In the rows, 128 means zero.
A state moves one step at a time under one of 6 hidden systems, and each row is a state written as 18 numbers. Each run below is a few steps of one system.
V, seq 1:
104 136 123 133 152 114 120 130 108 139 139 98 124 119 142 133 115 99
110 144 107 117 147 154 132 137 109 144 116 156 123 137 111 126 133 129
151 129 119 119 127 138 122 113 162 122 103 145 118 138 139 122 150 150
135 111 154 121 117 109 123 131 152 112 124 109 132 141 140 129 96 111
113 118 134 129 116 115 131 143 103 118 155 144 123 116 98 138 103 127
134 134 111 142 119 139 144 119 118 136 158 136 128 123 120 129 172 148
123 139 132 146 134 134 123 122 149 139 109 90 134 122 164 131 147 112
105 145 131 107 151 121 125 132 118 133 102 134 130 124 126 135 90 99
147 126 121 104 127 138 139 135 117 122 119 170 124 133 94 117 132 156
164 108 139 141 116 111 119 121 155 114 135 113 130 134 142 117 149 156
Y, seq 2 (10 x 18):
117 113 142 113 120 94 175 162 145 106 106 139 121 140 152 93 128 145
109 130 159 190 141 93 141 133 148 125 133 146 149 117 121 166 126 123
129 159 127 141 90 134 104 110 104 146 155 111 177 115 122 137 127 136
127 123 102 112 118 125 137 104 78 121 94 110 111 97 149 88 118 132
137 114 130 139 193 130 151 112 113 134 95 133 119 143 116 125 119 105
142 138 130 123 155 147 70 152 136 143 135 138 143 152 99 142 128 139
131 112 105 104 103 112 95 134 133 112 162 140 110 152 142 100 125 161
112 85 136 161 106 129 161 120 147 106 127 134 104 145 139 126 118 116
131 131 146 147 120 154 127 111 149 135 143 118 125 108 110 178 128 94
138 153 119 74 106 150 129 134 121 137 145 105 127 104 126 127 142 122
N, seq 3 (10 x 18):
139 136 137 121 138 134 128 125 160 128 91 134 134 139 138 128 130 127
133 134 151 112 127 105 122 142 136 119 124 140 148 133 117 133 100 131
132 119 136 134 116 105 144 135 106 116 151 141 135 116 107 125 127 145
132 114 129 162 131 127 137 123 116 129 140 107 125 115 132 129 150 128
113 134 120 136 137 142 109 121 119 141 121 98 128 127 146 128 121 104
119 140 104 99 130 146 118 117 115 134 111 142 119 135 126 119 114 124
154 118 126 114 136 135 134 121 146 119 114 155 116 141 115 124 137 146
141 113 153 135 133 109 120 142 158 117 140 124 135 142 127 136 123 131
104 130 132 134 112 106 128 144 120 124 160 129 133 124 127 136 112 125
114 132 110 145 110 140 149 114 112 131 137 135 118 108 129 130 150 130
T, seq 4 (10 x 18):
136 122 122 108 140 121 128 117 156 113 98 143 99 125 138 130 121 128
138 124 148 104 126 130 147 140 148 123 147 137 137 153 110 137 117 119
125 130 138 126 116 111 121 161 132 121 157 134 126 109 116 138 139 147
113 135 124 152 119 110 147 118 120 134 153 113 138 119 147 129 146 126
106 142 129 150 126 144 130 126 125 141 93 117 135 112 143 134 128 111
144 146 126 111 143 128 122 101 126 132 99 135 135 118 124 132 115 123
154 122 133 102 131 135 130 140 122 124 115 131 137 143 113 106 126 143
133 108 134 133 141 99 121 149 121 115 142 133 126 139 122 116 119 143
108 121 122 151 117 127 119 129 115 130 158 131 136 145 124 130 120 126
117 124 109 144 109 143 115 109 125 126 127 130 109 112 137 133 133 129
X, seq 5 (10 x 18):
143 101 136 136 155 117 171 113 109 118 118 116 119 127 121 117 123 113
130 126 136 147 154 147 91 150 128 140 126 133 133 134 101 149 128 126
120 144 99 103 117 125 103 117 117 136 154 127 134 148 145 111 126 138
117 101 120 132 113 132 156 122 131 111 101 132 99 130 146 107 124 125
138 123 143 146 146 125 130 116 156 122 133 145 118 125 111 165 126 116
129 145 134 102 107 147 114 143 134 140 158 114 147 133 119 139 128 120
112 132 115 111 122 110 147 143 116 122 127 119 107 105 150 107 141 134
126 127 134 160 154 126 160 123 135 132 109 138 133 134 126 133 144 122
129 149 136 135 121 139 96 132 143 138 117 139 156 132 121 143 123 135
134 134 120 99 104 111 128 115 113 119 130 125 135 121 137 108 112 139
V, seq 6 (10 x 18):
153 133 131 89 142 125 137 117 106 131 144 117 139 130 107 123 112 117
137 115 125 127 133 130 110 164 116 124 124 123 117 120 122 107 148 153
120 129 118 145 150 100 120 119 139 128 147 128 129 152 150 125 135 134
99 126 130 145 111 154 124 133 134 137 114 138 142 152 132 130 111 115
130 128 113 120 110 135 135 94 128 119 119 149 108 110 124 137 119 128
156 114 140 110 126 145 148 126 134 123 135 105 121 123 118 129 136 116
128 126 136 126 145 110 109 154 131 125 141 112 114 105 126 140 131 126
104 148 119 123 141 115 137 146 125 138 149 143 139 146 130 127 137 133
114 134 124 152 114 138 137 128 143 130 99 147 137 131 141 124 143 142
137 131 140 133 120 120 134 95 139 122 110 124 140 124 133 138 108 116
X, seq 7 (10 x 18):
133 100 117 118 150 131 128 136 91 120 146 122 96 125 108 117 117 119
127 113 104 141 154 149 112 130 131 137 152 129 103 153 125 128 152 127
101 137 105 126 120 148 111 122 159 138 132 130 113 154 158 132 132 116
105 135 122 110 104 132 157 113 156 119 123 155 108 126 139 142 118 114
143 130 148 120 114 132 162 134 159 119 138 140 121 110 110 153 148 127
134 148 153 123 132 115 132 158 145 135 146 100 150 111 133 140 150 127
98 156 130 132 135 107 146 152 101 142 117 116 156 117 142 114 132 128
123 138 119 156 130 122 140 118 101 131 91 153 148 119 121 114 136 153
165 123 135 143 124 130 98 96 130 124 98 129 149 132 124 122 119 149
149 112 141 106 125 117 96 119 114 115 123 109 133 133 123 117 81 119
N, seq 8:
144 105 145 135 133 115 93 137 150 116 161 106 115 131 126 146 118 121
93 130 108 113 114 125 130 137 117 132 177 125 114 140 135 128 120 115
106 134 100 139 114 154 143 125 140 131 122 152 99 117 138 133 165 137
136 147 138 130 132 141 132 113 178 136 104 117 135 130 150 146 146 114
120 149 150 89 115 119 127 152 138 127 112 123 147 121 129 130 98 115
134 138 129 112 131 101 160 140 102 120 134 155 133 102 103 122 134 152
147 118 143 170 141 123 143 134 120 131 125 110 147 124 127 120 162 146
112 131 132 149 136 114 94 126 110 136 116 88 146 126 153 120 104 111
109 133 100 112 126 139 127 104 82 133 116 146 124 133 117 113 93 121
166 104 116 130 140 157 126 104 131 120 110 153 105 136 101 124 143 146
Y, seq 9 (10 x 18):
170 92 122 151 133 105 105 122 130 107 127 115 110 125 141 98 156 175
107 106 139 154 144 118 113 127 139 131 143 87 130 165 161 131 98 85
93 133 110 122 107 164 115 131 102 138 151 158 112 123 92 153 104 108
170 117 103 107 112 163 150 98 137 122 131 140 98 122 119 117 174 155
142 118 153 116 149 128 129 144 183 121 91 85 114 131 165 128 135 104
87 158 146 102 137 102 132 166 138 131 159 147 138 129 112 161 93 101
124 138 119 136 83 132 159 141 110 126 150 170 145 116 100 120 164 177
146 123 132 172 123 108 136 96 149 120 92 93 133 105 177 116 162 141
99 153 146 123 151 113 119 118 114 143 108 96 159 130 143 144 71 71
128 143 109 99 130 141 127 138 64 135 133 174 131 116 68 122 110 148
P, seq 10 (10 x 18):
126 135 104 58 120 147 152 140 120 130 155 131 98 131 125 112 136 122
121 114 134 142 150 138 165 166 148 123 104 160 101 122 115 129 166 144
120 157 152 151 138 107 127 135 181 138 137 131 167 148 142 160 140 123
100 161 124 102 74 108 121 130 123 125 125 131 151 110 150 121 105 137
148 118 127 130 116 113 171 101 92 111 102 144 123 86 109 114 130 147
165 118 163 158 152 146 123 127 121 139 101 94 164 129 109 133 129 118
125 146 117 105 152 111 69 141 106 142 139 92 143 134 143 114 108 122
109 113 85 119 134 122 136 121 84 122 135 158 108 153 130 88 121 150
137 88 127 187 132 144 125 106 151 115 111 153 108 148 121 138 137 135
134 124 144 122 118 130 93 112 172 126 162 102 126 143 140 161 105 95
T, seq 11 (10 x 18):
132 115 122 119 118 150 143 141 103 118 110 175 106 109 81 127 124 147
176 103 138 160 141 111 117 109 151 119 154 119 129 143 127 133 155 153
99 123 132 120 116 136 98 163 130 137 142 80 130 144 159 118 110 100
92 144 95 112 138 121 145 109 99 130 139 160 95 98 119 144 115 112
154 126 125 150 123 166 156 104 156 134 114 152 131 140 116 137 174 146
143 125 157 119 131 108 93 150 178 118 108 94 133 131 160 128 121 124
100 145 131 81 128 106 153 143 95 130 156 127 137 127 116 126 86 102
128 131 116 159 121 140 156 134 103 130 132 172 127 102 89 134 167 164
152 120 138 179 130 115 104 106 159 129 116 94 152 141 166 123 152 142
94 138 130 96 122 131 105 136 111 134 104 94 134 132 152 115 70 85
P, seq 12, 10 rows:
133 112 141 144 118 137 106 127 140 122 109 120 137 142 133 126 113 128
130 124 123 114 133 107 110 117 119 120 152 121 117 121 126 135 105 120
125 113 118 125 119 149 140 136 108 129 144 133 116 134 111 120 133 128
129 120 125 148 142 136 128 132 146 129 127 122 109 124 136 137 155 126
113 144 127 115 130 132 132 126 148 138 132 122 131 145 144 136 121 106
114 140 118 109 114 128 132 133 129 123 120 157 115 114 121 132 123 136
152 124 140 132 125 124 150 124 140 121 127 141 133 124 115 132 146 144
130 131 154 133 124 120 123 147 140 130 121 104 150 125 137 130 123 120
112 147 119 117 133 106 127 129 100 133 134 124 136 113 132 123 115 127
131 124 115 141 125 143 139 116 104 131 113 141 132 129 120 112 140 143

Which system made each run below?
seq 13:
157 122 128 101 147 124 109 110 161 117 123 118 97 117 132 142 126 117
121 128 141 93 141 133 143 158 136 133 149 122 128 155 119 130 110 102
 -> X
seq 14 (2 x 18):
118 139 109 98 118 126 118 139 117 122 107 174 120 130 115 111 114 156
158 102 132 138 116 118 153 108 145 109 125 137 128 147 136 109 144 155
 -> V
seq 15:
107 144 121 118 128 95 125 144 117 127 159 124 122 107 135 133 126 129
112 131 117 144 114 141 168 121 110 133 126 140 134 130 129 117 148 133
 -> P
seq 16, 2 rows:
120 122 120 130 144 117 116 156 144 127 146 124 107 132 140 127 149 137
94 144 117 143 122 123 132 129 143 137 138 138 138 149 152 131 134 125
 -> N
seq 17 (2 x 18):
125 166 126 117 116 122 144 153 111 140 114 127 152 88 124 120 161 157
137 141 136 142 147 103 155 123 109 134 87 103 159 114 151 102 145 140
 -> N
seq 18, 2 rows:
155 160 132 80 129 121 114 135 130 131 130 117 137 95 120 132 137 138
135 127 133 106 142 107 164 156 113 126 124 118 138 135 137 92 142 142
 -> N
seq 19:
109 133 122 148 145 145 136 134 130 146 111 128 141 158 140 120 138 119
125 140 125 130 119 127 93 118 138 127 102 145 136 126 131 132 109 138
 -> N
seq 20:
147 119 130 115 103 127 126 141 125 113 134 149 128 119 108 117 137 162
136 102 142 154 128 102 137 130 128 116 147 104 128 129 139 122 131 130
 -> T
seq 21, 2 rows:
113 145 119 96 128 126 141 131 102 136 131 130 140 135 124 114 111 119
133 119 122 141 139 128 139 135 117 122 106 156 117 121 114 119 142 153
 -> Y
seq 22 (2 x 18):
143 122 142 134 119 118 106 125 111 117 144 131 126 91 94 153 109 129
151 122 119 113 136 140 125 123 96 137 160 89 129 122 121 114 144 125
 -> X
seq 23, 2 rows:
152 130 124 107 136 139 136 119 98 129 118 138 132 116 99 119 126 138
162 116 128 124 141 122 107 134 129 124 128 107 126 129 133 109 147 151
 -> V
seq 24:
154 114 122 145 138 110 108 114 128 120 142 131 127 139 127 120 138 156
117 105 133 145 120 126 123 125 130 122 137 111 128 152 143 120 109 113
 -> N
seq 25:
161 117 123 110 108 102 111 105 149 108 156 120 122 140 143 116 128 150
116 97 153 138 122 122 144 146 131 116 130 98 118 131 137 129 101 95
 -> X
seq 26, 2 rows:
148 148 134 105 141 107 152 110 153 122 140 149 115 97 114 159 141 127
134 138 157 111 103 149 150 166 137 134 119 122 162 134 115 122 137 133
 -> P
seq 27, 2 rows:
158 120 114 173 135 129 116 105 94 135 123 111 142 112 124 109 166 165
131 106 128 144 144 128 102 105 114 130 99 77 136 150 163 102 99 100
 -> N
seq 28, 2 rows:
156 133 129 121 166 151 166 106 125 138 119 140 118 116 95 149 151 113
160 130 149 115 140 141 86 167 143 137 128 95 151 139 124 121 144 141
 -> N
seq 29 (2 x 18):
133 88 119 118 97 176 130 136 126 116 112 129 89 129 119 111 131 129
147 109 125 126 151 113 129 108 156 113 164 119 83 121 130 152 137 112
 -> V
seq 30 (2 x 18):
130 104 125 102 100 132 163 148 126 110 172 129 92 116 115 122 146 136
110 130 124 154 154 125 146 149 155 137 144 113 103 112 148 145 178 120
 -> N
seq 31, 2 rows:
129 132 129 168 135 140 105 116 135 143 103 96 154 143 157 120 143 126
112 140 115 99 137 127 100 117 114 130 92 123 125 128 144 116 83 108
 -> T
seq 32 (2 x 18):
153 115 123 144 134 150 101 107 131 133 135 132 132 150 112 133 132 136
134 110 124 111 123 125 98 135 144 120 143 106 109 143 145 119 120 123
 -> P
seq 33, 2 rows:
116 118 154 145 102 142 128 145 111 124 84 135 150 120 113 123 93 122
166 122 131 129 137 111 103 97 99 119 141 125 132 108 100 136 110 138
 -> T
seq 34, 2 rows:
136 113 120 136 134 128 148 123 124 128 158 135 126 152 120 120 147 140
108 119 132 154 122 132 106 147 148 128 125 122 121 133 143 134 132 126
 -> T
